Each path below is one point turned by a fixed rotation once a step. After each direction that follows a path, write how fast that rotation turns it, in degrees each step (0 if it stays still).
Each turn is a multiple of 5 degrees from 10 to 175, or 0.
Each row of a path follows its step; steps can be skipped.

step 0: [-0.15 -0.42 -0.70 -1.03  2.32  0.01  0.27  1.45  0.93 -0.32 -1.24 -0.20
 -0.96 -1.14  2.88 -1.06 -2.93  0.69  0.28 -2.16 -0.83  1.14  2.35 -0.81
 -1.17  2.64  1.71  0.90 -2.64  0.68 -1.16  1.21 -0.95]
step 1: [-1.97 -0.10 -0.31 -0.05  0.34  0.56  2.01  3.35  2.33  2.62  1.32 -0.83
 -0.91  0.58  1.25  0.30  0.30 -1.21 -0.27 -1.57 -0.16  0.73  1.66 -0.44
 -0.62  1.43  0.64 -3.28 -2.21  0.26 -2.10  0.47 -0.67]
step 2: [-2.80 -1.14  0.67 -0.59  1.56 -0.19  1.98  3.50 -1.04  1.66  0.33 -1.43
 -1.86 -2.53 -0.97 -0.88  0.30  0.97 -2.07  1.18 -1.57 -1.56  1.24 -0.67
 -0.04 -0.95  0.98 -0.95 -0.80 -1.35 -0.43  1.11 -1.46]
step 3: [ 0.09 -2.36 -2.97 -0.82  2.29  1.16  2.64  3.72  0.60 -0.43 -0.37 -0.22
 -0.53 -0.08  0.94 -0.33 -1.77 -1.26  0.13  2.25 -2.69 -0.01  0.05 -0.72
 -0.81 -0.36  1.07  1.62  0.21 -1.03  0.53  0.61 -0.34]
step 4: [-0.89 -2.70 -1.56 -2.94  1.17 -0.13 -1.19  2.69  1.42  0.52  2.76  1.12
 -0.61  1.20  0.78 -0.30 -1.64  0.14  0.69  2.41 -0.06  2.35  2.01 -0.71
  0.01 -0.05  0.68 -1.65 -0.11  0.22  0.44 -1.57 -1.19]
step 5: [-0.62 -1.23  0.15 -1.86  3.72 -0.80 -0.85  1.84 -0.04  1.32  1.65 -1.77
  0.41 -1.59  1.09 -1.61 -1.41 -0.22 -1.69  0.22  1.25 -1.28  3.06  1.04
 -1.57  1.48 -0.91 -0.65  0.27  1.20  1.56 -1.28 -0.24]
step 6: [-1.07 -0.39 -2.05 -2.00  3.51 -0.56  1.50  1.96 -0.17  1.00  2.75 -1.85
 -0.97  0.60  0.85  1.28 -2.16 -1.82 -0.78 -2.08  0.96 -1.78 -1.01 -0.30
  0.06  0.10 -0.35  0.21  1.29  0.67 -1.34  1.14  0.88]
step 7: [-0.82 -0.07 -0.42 -3.98  0.91 -0.56  0.65  1.34  0.30 -1.29  2.44 -1.15
 -3.08 -0.57 -0.17  0.39 -1.64  2.62  0.83 -1.02  0.03  0.08  1.06 -1.76
 -1.74 -0.69  1.83  1.01 -0.88  0.48 -1.68  1.36 -0.29]
step 8: [ 0.68 -0.26  0.37 -1.24  1.00  1.02  1.63  3.53  1.73 -1.30 -0.54  0.19
 -0.84  1.10  0.82 -0.41 -0.82  0.97 -0.19 -1.07 -1.09 -2.04  2.89 -1.17
 -1.94  3.02  1.27 -0.07 -1.62  2.49 -0.49 -0.09 -0.20]
step 9: [-1.77 -0.24  0.12  0.28  0.75 -0.09 -0.65  5.03  0.90  1.13  0.49  0.13
 -0.27  1.06 -0.56  0.05 -1.01 -0.54 -1.56 -0.33 -0.65 -0.68  2.48 -0.34
  1.41  0.81  0.20 -1.47  0.43  0.15 -4.24  0.63 -0.78]
step 10: [-0.16  0.69 -0.76 -1.15  0.34  0.27  1.09  3.27  0.65  1.10  0.63 -2.00
 -2.31 -3.10 -0.18 -0.89 -0.46 -0.81 -3.06  2.60 -0.73  0.77  2.19 -0.86
 -1.11 -0.64 -0.37  1.54  0.67 -0.79 -1.67  0.81 -0.18]
Directions:
[-0.03 -0.19  0.79 -0.29 -0.42 -0.91 -0.20 -0.29 -0.22  0.06 -0.34 -0.11
 -0.88 -0.90 -0.57  0.28 -0.06  0.05 -0.73  0.46  0.47 -0.18  0.43 -0.44
 -0.41 -0.02  0.28  0.57 -0.62  0.13  0.66 -0.67 -0.59]  135
[ 0.16  0.26 -0.55  0.52  0.76 -1.15  0.32 -0.06 -0.46  0.66 -0.55  0.96
  0.21 -0.03 -0.77  0.60 -0.76  0.41  0.14 -0.02 -0.31 -0.35  0.29  0.07
 -0.05  0.57  0.02  0.06  0.37 -0.57 -0.16  0.07  0.44]  115
[ 0.59  0.22 -0.42  0.21 -0.17 -0.01  0.99  0.54  0.84 -0.14 -0.52 -0.25
  0.23  0.17  0.08  0.78  0.22 -1.23 -0.03 -0.22  0.23 -0.07 -0.35 -0.10
 -0.92  0.49 -0.38  0.20 -0.03  0.26  0.72 -0.47  0.30]  145
[-0.19  0.91 -0.06 -0.16  0.11  0.74  0.69 -0.38 -0.34  0.46  0.84  0.18
 -0.44 -0.49 -0.02  0.77  0.35 -0.35  0.19 -0.29 -0.44 -0.81  0.28  0.23
 -0.06 -1.09  0.38  0.40  0.28 -0.51  0.45  0.21 -0.19]  85
[-0.71 -0.03  0.19  0.01  0.70  0.52 -0.61  0.45 -0.63 -0.99 -0.65  0.09
  0.61 -0.24 -0.36  0.34  0.17 -0.12 -0.81 -0.65 -0.44 -0.73 -0.48  0.02
  0.08  0.27  0.15 -0.50  0.38  0.15  0.57 -0.19 -0.55]  115
[ 0.20  0.64  0.55 -0.56  0.16 -1.05 -0.50  0.05 -0.03 -0.54  0.07  0.13
 -0.22  0.44  1.18  0.38  0.14  0.34  0.05 -1.07  0.41 -0.68 -0.14 -0.03
 -0.34 -0.20  0.24  0.19 -0.18  0.29 -0.33  0.21  0.80]  45
